(in the rows, 100 means zero)
One turn moves every row onto another: examples first, then more rows asked:
Q203: 102 115 87 96 142 121 117 106 135 113 105 80 129 85 79 90 98
Q365: 68 120 128 95 113 120 85 111 139 109 112 91 105 108 98 129 126
Q906: 89 51 72 106 112 81 78 116 107 99 126 83 89 76 95 98 75
Q44: 105 76 123 91 85 117 123 102 78 112 135 100 95 69 116 109 90
Q169: 71 102 103 98 112 96 80 103 111 129 114 80 128 40 104 128 126
Q769: 91 121 125 128 105 117 100 78 130 92 79 107 111 76 110 85 107
Q685: 118 86 137 102 134 93 91 91 100 99 124 92 88 102 115 138 113
Q32: 104 103 63 132 103 103 100 73 88 111 85 84 81 78 108 134 135
Q909: 92 83 89 129 125 152 108 72 97 125 111 98 66 105 107 118 104
Q106: 78 92 58 120 88 108 84 102 126 89 128 88 72 52 104 90 108
Q455: 123 71 118 119 141 102 86 112 103 99 113 93 97 101 130 127 131
Q227: 91 72 128 88 92 113 107 99 71 110 137 103 92 81 112 101 89
Q348: 108 77 126 90 82 106 110 103 82 120 130 115 84 71 120 112 82
Q987: 123 78 129 122 142 105 94 122 99 100 118 98 107 102 124 124 110
Q218: 104 114 72 90 120 120 90 94 135 67 108 103 97 93 80 92 107
Q886: 73 93 106 116 111 95 90 97 101 135 103 91 114 36 109 140 131
Q514: 68 68 67 106 86 98 90 85 101 112 76 90 65 66 88 117 123
Q458: 90 103 137 115 91 112 95 82 124 97 81 108 101 78 122 79 93
Q618: 81 101 60 124 130 112 94 117 123 127 105 79 115 90 129 92 85
Q409: 99 122 82 90 128 119 112 100 123 107 99 76 127 88 78 90 90
Q299: 102 101 73 148 107 90 91 73 97 116 81 91 80 84 105 131 136
Q308: 91 97 58 136 101 96 80 78 98 103 111 99 104 87 147 103 92
Q211: 108 98 78 147 98 83 87 63 90 114 94 86 90 79 99 134 116
Q753: 99 100 65 151 92 95 98 69 93 104 103 86 85 103 103 133 123
Q947: 94 94 79 136 112 85 81 57 89 111 93 89 76 79 99 131 125
Q140: 71 89 90 110 141 105 72 79 122 101 103 55 80 45 120 120 102
Q81: 74 110 74 88 100 77 79 114 90 79 86 89 101 72 84 132 95
Q712: 90 95 85 93 100 102 103 143 88 64 96 89 77 91 107 119 109
Q728: 79 84 73 99 132 135 116 69 88 116 120 89 125 98 85 121 109
Q694: 107 80 116 84 90 115 105 108 78 120 120 104 76 75 121 110 72
Q89: 77 79 77 102 98 113 112 108 95 113 122 99 108 66 148 86 83
Q147: 83 89 70 126 86 102 90 115 117 80 125 84 107 113 88 80 96
Q938: 117 101 86 120 135 125 84 130 108 107 136 102 76 78 74 118 92
Q158: 107 81 83 121 107 93 98 76 102 74 89 119 96 77 70 94 89
Q21: 97 101 76 103 143 107 109 103 133 119 104 68 120 86 78 95 80
Q698: 83 95 97 97 114 129 89 55 100 130 115 109 94 78 89 111 67
Q521: 90 100 110 92 126 94 79 73 132 89 106 112 79 74 115 146 132
Q584: 69 83 91 117 74 119 116 120 83 118 108 95 92 67 63 108 115
Q667: 95 82 105 87 96 112 74 135 91 112 135 98 85 107 90 126 85
Q663: 91 119 92 103 148 131 108 100 134 108 108 74 110 85 75 83 103
Q331: 94 82 107 90 86 124 116 104 91 110 139 104 77 62 123 106 76
Q208: 65 119 117 109 102 139 94 94 115 79 129 71 107 83 126 96 116
Q738: 75 60 139 78 105 90 104 94 115 104 87 103 96 97 108 126 112
Q759: 69 108 119 103 115 97 96 89 118 133 105 71 93 60 93 139 139
Q679: 80 118 91 95 105 103 82 129 118 80 77 92 64 78 97 107 80
Q935: 86 105 144 96 106 112 119 73 127 89 93 98 105 86 97 92 113
Q312: 101 114 93 112 146 125 111 105 139 116 97 66 110 78 81 87 92
Q3: 79 66 119 115 110 87 78 84 81 89 109 66 111 108 126 117 88

Q89 turns into -> Q308
Q987 turns into -> Q886
And these:
Q947 turns into -> Q663
Q312 turns into -> Q44
Q455 turns into -> Q169
Q21 turns into -> Q331
Q3 turns into -> Q140
Q218 turns into -> Q667
Q759 turns into -> Q935
Q409 turns into -> Q694
Q712 turns into -> Q81
Q698 turns into -> Q909
Q521 turns into -> Q365
Q938 turns into -> Q584
Q147 turns into -> Q906
Q299 turns into -> Q203

One turn moves every row onto another: examples first, then more rows asked:
Q478: 103 122 85 118 104 112 95 96 120 150 107 106 90 121 102 115 106 74 103
 101 84 113 118 72 81 115 86 121 127 77 111 123 117 86 87 100 57 106 98
 131 135 100 94 125 129 82 66 138 109 99 77 137 157 102 107 128 126 69
 75 98 102 114 129 95 122 122 120 97 87 95 59 71 141 107
Q447: 46 125 106 120 84 96 101 127 109 103 114 76 130 85 86 92 98 124 80 134
 77 121 86 67 116 110 86 91 144 42 102 49 87 81 86 142 36 76 93 118 99
 85 104 115 97 62 101 147 112 109 130 117 134 77 82 120 112 107 83 112
 99 113 105 102 100 129 104 73 95 67 79 101 69 94
Q610: 100 80 105 132 105 115 98 118 125 137 144 77 95 98 135 132 79 101 87 97
 97 90 85 86 127 78 50 94 177 107 97 74 127 71 112 99 48 90 98 135 108
 69 88 112 138 72 138 85 97 113 121 132 133 111 125 130 121 100 84 83
 121 117 102 81 85 144 143 86 95 83 88 99 110 79
Q103: 92 111 86 117 88 107 100 107 133 111 132 108 136 82 110 113 107 87 119
 102 97 122 56 66 117 107 69 124 112 85 134 101 105 96 68 121 93 111 128
 89 137 98 86 138 145 63 132 115 109 142 86 123 120 79 80 141 103 72 90
 115 98 122 169 90 83 124 130 100 84 99 76 124 90 113
Q916: 80 104 97 106 81 83 72 103 100 95 118 92 87 83 116 109 78 105 135 82 84
 66 125 51 107 73 90 87 143 100 124 98 122 97 143 108 80 98 124 145 143
 88 81 86 111 88 91 113 88 136 91 160 118 85 108 102 104 98 96 55 94 106
 99 137 97 105 121 114 82 134 71 127 130 102
Q230: 81 126 143 129 89 95 130 75 120 84 111 110 116 99 96 119 89 87 128 68 66
 96 81 112 85 115 70 61 130 95 73 84 122 78 116 121 68 124 131 115 115
 100 77 130 110 89 124 125 99 96 71 142 121 80 98 133 127 110 127 82 93
 116 104 97 104 105 146 134 89 100 85 91 119 99
Q491: 77 131 113 130 100 93 91 122 88 78 119 68 105 88 111 130 109 141 71 112
 93 117 89 92 74 124 54 107 125 75 69 47 90 64 103 124 69 96 127 116 98
 68 92 106 142 99 107 122 105 126 112 131 128 76 79 136 145 93 89 84 122
 106 126 87 89 141 146 94 81 96 86 95 91 85
Q861: 74 118 117 94 107 123 71 111 109 136 115 121 132 89 131 86 128 70 103
 115 71 106 82 103 113 110 96 98 127 82 115 106 127 116 111 132 85 102
 94 137 126 102 81 148 113 73 59 116 103 125 98 90 106 103 138 151 113
 74 102 87 91 109 113 72 100 92 159 99 63 108 132 120 98 80
Q398: 107 108 124 95 114 107 146 110 102 123 128 127 108 91 85 124 100 87 134
 89 77 77 85 104 155 130 89 93 140 72 101 72 115 125 148 159 50 91 131
 85 121 93 95 121 90 65 100 140 112 116 90 129 130 83 73 132 124 85 124
 85 83 124 95 106 103 103 129 92 83 104 87 113 109 111
Q307: 78 117 111 76 95 68 67 128 130 149 114 126 122 72 135 105 129 89 105 87
 83 105 81 118 113 91 72 91 136 105 96 134 127 106 135 119 77 91 126 121
 97 73 83 120 116 64 75 124 103 109 107 120 125 118 136 127 108 115 96
 101 138 105 116 92 100 89 160 81 79 102 92 101 118 95
Q423: 54 92 120 75 98 123 59 127 120 100 136 96 96 95 82 115 96 72 97 91 68 71
 96 67 119 93 95 97 145 102 96 79 139 81 92 109 89 87 139 112 79 79 70
 128 118 92 95 99 99 129 110 101 114 61 109 151 69 103 89 65 141 106 145
 87 111 104 127 111 95 77 91 125 126 104
Q793: 108 81 116 108 103 91 94 134 100 99 130 96 112 87 110 129 113 64 111 138
 80 79 82 59 129 127 86 73 113 78 91 76 124 86 76 174 111 124 119 139
 117 73 96 115 141 112 72 109 94 87 99 114 113 122 129 75 111 99 118 115
 78 110 139 107 81 132 122 103 91 110 86 105 96 86
Q845: 62 89 94 123 96 118 85 108 116 137 112 82 117 87 119 117 76 96 69 124 90
 82 90 49 116 100 75 107 129 101 126 107 126 104 90 121 46 92 83 98 118
 88 120 98 137 73 72 144 108 114 125 105 129 108 97 136 128 84 114 104
 79 145 70 86 103 118 170 102 115 91 69 84 120 100
Q850: 86 118 96 132 86 105 122 95 77 112 100 78 93 97 113 105 105 115 117 108
 48 106 128 91 141 108 86 93 139 69 114 72 111 77 103 116 53 115 99 125
 102 51 54 146 108 91 110 123 128 125 89 116 127 105 140 102 89 119 63
 77 118 111 137 105 60 108 110 111 101 86 87 144 123 92
Q192: 26 96 120 98 78 75 96 100 111 130 91 81 115 71 97 113 103 151 94 113 102
 101 63 55 93 103 86 80 136 147 117 80 118 90 109 145 41 113 91 102 110
 90 85 101 113 90 94 105 122 114 114 94 129 99 93 120 115 84 107 106 108
 97 83 111 80 79 119 109 85 91 100 106 91 100
Q905: 76 135 94 104 112 107 82 108 133 103 134 111 100 56 76 134 104 68 112
 105 77 98 129 64 113 94 95 100 157 93 131 121 86 87 143 158 75 89 104
 145 131 95 127 99 90 75 79 104 105 73 109 134 123 95 108 99 89 103 105
 95 115 139 85 113 90 93 125 104 68 118 74 114 103 104
Q133: 60 119 105 111 93 77 118 97 145 69 123 94 84 79 78 80 133 99 119 82 82
 85 93 69 86 99 75 91 137 75 96 67 108 64 93 116 68 103 118 102 97 69 86
 99 148 73 87 141 111 77 99 107 132 80 110 145 159 115 117 112 119 110
 102 75 85 93 130 106 64 104 54 108 101 123
Q359: 69 103 118 105 111 107 88 90 119 114 123 93 141 119 98 123 82 102 101
 126 71 97 80 41 126 142 59 73 126 40 111 78 100 98 127 148 28 101 78
 145 99 108 86 109 89 73 111 121 112 103 132 122 133 118 106 123 115 101
 83 68 122 129 103 120 93 115 123 120 97 78 69 106 109 76
Q424: 58 96 118 76 82 96 65 132 139 126 124 100 117 67 112 108 113 62 78 58 77
 63 102 83 121 91 83 87 135 99 95 104 127 84 117 116 82 65 148 111 97 79
 103 120 102 89 68 120 101 122 119 105 133 83 98 141 120 151 95 91 124
 121 138 104 126 108 133 95 102 119 92 80 124 109
Q440: 71 119 123 105 101 124 85 119 153 137 144 105 91 82 103 108 90 114 80 69
 78 81 131 90 157 102 50 106 164 101 85 44 86 80 109 157 44 84 122 121
 106 79 97 124 118 57 100 86 111 131 121 109 131 73 96 107 147 87 62 118
 92 114 118 97 92 130 121 107 95 112 91 128 87 110
Q952: 72 80 101 130 108 77 109 88 86 114 124 128 107 86 98 113 115 80 114 115
 104 86 94 56 124 116 78 68 118 81 85 93 132 86 69 186 94 113 121 125 99
 72 90 137 144 85 78 119 116 120 97 98 104 85 112 86 80 121 99 134 90
 110 140 105 88 124 97 80 106 95 65 127 95 119
Q640: 72 115 107 97 120 76 97 100 112 123 141 104 79 110 94 119 122 116 108
 125 82 71 92 86 136 118 84 75 173 23 111 98 126 102 112 148 64 102 138
 111 105 96 83 110 109 99 137 85 108 129 120 133 154 86 87 142 122 86
 115 66 109 116 114 98 72 86 119 75 77 102 102 121 97 66
Q527: 51 119 123 104 92 122 102 129 91 125 100 90 140 88 93 138 94 102 89 87
 53 115 106 52 91 116 78 92 142 109 108 64 84 59 114 149 62 113 132 146
 108 91 63 135 118 66 117 110 93 139 116 85 116 98 73 104 133 78 77 61
 98 104 111 96 111 100 137 129 94 101 102 144 99 110
Q595: 70 121 77 99 95 93 85 107 125 104 119 86 116 114 124 101 127 67 113 124
 79 70 97 51 113 119 89 95 153 32 120 88 100 76 80 127 71 89 134 106 124
 109 85 101 149 80 109 131 82 81 107 101 159 68 81 144 132 107 99 60 102
 97 86 81 103 125 99 103 85 100 66 124 100 83
Q108: 76 118 110 105 63 92 102 113 127 143 112 124 82 87 106 139 113 114 99 71
 89 71 90 74 114 80 99 78 165 53 87 83 133 69 84 100 62 104 115 144 140
 81 96 122 136 69 106 91 140 94 95 120 145 113 131 139 118 98 69 82 132
 120 149 106 75 119 96 68 81 130 79 111 106 92
Q377: 78 102 79 91 78 68 77 96 115 108 143 89 72 59 103 109 78 122 118 77 98
 69 83 74 123 98 62 93 144 86 112 80 126 94 99 104 78 113 115 82 139 88
 49 134 132 95 90 128 117 162 84 123 97 60 97 127 106 76 86 84 87 130
 125 96 89 119 120 107 68 122 69 99 81 131
Q614: 91 131 87 128 84 53 109 111 86 121 142 48 107 77 104 133 94 94 93 94 90
 80 78 88 125 123 81 88 160 116 108 82 97 107 92 111 52 92 106 97 62 58
 84 70 116 115 58 89 125 77 109 129 115 96 105 126 105 108 109 93 114
 127 124 95 63 119 126 78 94 111 89 126 114 93
Q237: 72 117 110 111 91 81 125 75 126 102 126 82 73 101 81 88 118 88 98 108 79
 82 103 84 100 101 97 98 127 132 119 95 115 134 92 124 44 107 93 95 109
 97 84 101 83 101 74 133 133 109 112 122 108 94 117 127 108 58 98 108 93
 112 124 82 120 113 107 83 41 102 80 85 77 104
Q686: 55 99 90 108 80 98 97 101 110 123 108 104 114 79 125 118 117 91 105 100
 86 96 123 90 155 157 83 67 109 89 118 69 100 80 123 144 53 115 91 89
 120 68 64 134 133 86 59 126 151 93 88 99 128 106 93 106 132 105 82 110
 113 144 139 117 59 95 86 134 80 118 92 101 77 85
Q410: 56 114 125 130 70 105 114 109 94 107 113 68 127 76 82 122 113 66 127 95
 75 74 93 82 85 108 101 77 122 106 109 96 116 97 105 120 76 113 146 99
 120 73 72 122 81 100 111 93 92 115 133 135 140 99 93 112 110 42 109 60
 95 99 137 127 99 126 150 94 76 90 78 138 81 73
Q473: 102 100 78 122 82 83 78 124 87 112 133 126 98 120 97 112 115 84 109 97
 76 93 92 89 121 106 80 92 97 79 100 76 111 79 103 122 93 120 113 101 69
 94 98 95 87 93 63 95 88 133 98 129 116 109 94 79 118 132 65 105 63 115
 90 103 111 101 115 73 81 135 59 130 111 105
Q184: 48 102 99 133 67 86 97 107 78 127 117 91 162 103 118 131 110 51 91 113
 85 90 102 96 127 126 98 70 157 88 129 95 110 80 87 108 74 117 103 133
 88 78 81 107 142 90 71 122 116 109 83 130 100 109 62 111 130 87 114 93
 108 138 143 111 59 91 144 117 89 98 74 120 122 70
Q296: 97 146 77 140 101 110 95 99 89 115 133 57 100 110 107 98 102 68 87 98 55
 96 131 91 131 140 84 112 134 100 117 70 113 78 101 120 45 67 101 121
 110 84 91 131 108 116 73 116 125 108 117 126 129 58 92 129 96 129 89 88
 68 124 131 104 75 135 141 88 123 117 82 122 113 111
Q71: 83 98 86 142 109 95 95 89 66 116 129 138 86 98 116 116 119 99 114 83 95
 85 72 64 102 125 87 62 103 79 85 93 138 49 91 147 75 108 121 119 81 91
 75 132 113 102 79 100 110 145 110 124 104 91 88 95 90 129 63 106 99 111
 115 89 105 113 103 84 89 124 68 122 99 119
Q816: 64 85 115 108 105 101 113 91 110 117 124 98 120 107 95 113 89 106 103
 110 116 73 88 84 117 142 89 75 173 86 63 55 130 107 163 127 28 114 82
 146 128 75 89 118 113 79 85 98 104 126 122 128 129 104 88 115 134 89
 103 109 132 128 100 124 56 106 141 109 73 110 49 109 114 114
Q322: 74 124 112 103 72 101 104 76 89 100 116 80 131 105 113 143 79 92 69 105
 110 58 97 102 104 101 55 113 151 83 61 42 85 117 114 124 58 107 119 112
 127 77 97 108 139 79 92 119 112 126 96 99 102 84 87 112 148 105 104 103
 105 124 97 105 111 131 157 116 75 113 58 117 120 111
Q215: 91 125 114 118 105 98 115 115 149 104 104 93 132 50 98 119 119 98 112 93
 72 118 65 80 118 107 103 89 155 83 115 125 94 96 80 147 81 117 113 130
 118 101 135 108 108 88 113 89 86 98 104 129 121 105 107 123 89 88 85
 112 127 135 138 65 64 125 100 108 67 114 101 121 85 82
Q802: 61 99 108 94 106 130 66 125 129 108 120 103 106 93 90 83 91 90 122 113
 94 94 95 77 124 123 97 98 120 100 86 86 118 129 104 125 88 107 110 93
 103 79 65 125 118 77 65 90 91 128 103 80 141 61 145 155 92 71 99 90 103
 107 129 97 90 103 102 93 87 94 132 142 92 98
Q872: 104 104 97 101 85 78 72 151 105 101 143 110 94 114 90 116 123 69 96 138
 71 98 91 100 133 116 95 79 135 99 92 60 124 75 105 127 105 128 100 130
 101 79 94 102 110 108 82 99 85 99 105 128 112 118 106 69 107 104 102
 114 75 111 106 101 75 109 131 77 69 126 60 102 80 88
Q6: 54 109 120 88 79 89 84 115 128 120 125 134 106 63 70 161 126 77 102 72
 83 60 121 77 138 111 63 101 135 73 116 70 115 90 108 149 75 101 136 106
 123 85 109 133 125 72 71 113 130 90 120 104 123 76 77 137 105 70 72 63
 91 119 138 114 76 138 134 97 87 107 61 154 88 81

Q230 turns into -> Q595
Q952 turns into -> Q872
Q802 turns into -> Q307
And these:
Q296 turns into -> Q686
Q192 turns into -> Q610
Q916 turns into -> Q103
Q491 turns into -> Q359
Q410 turns into -> Q478

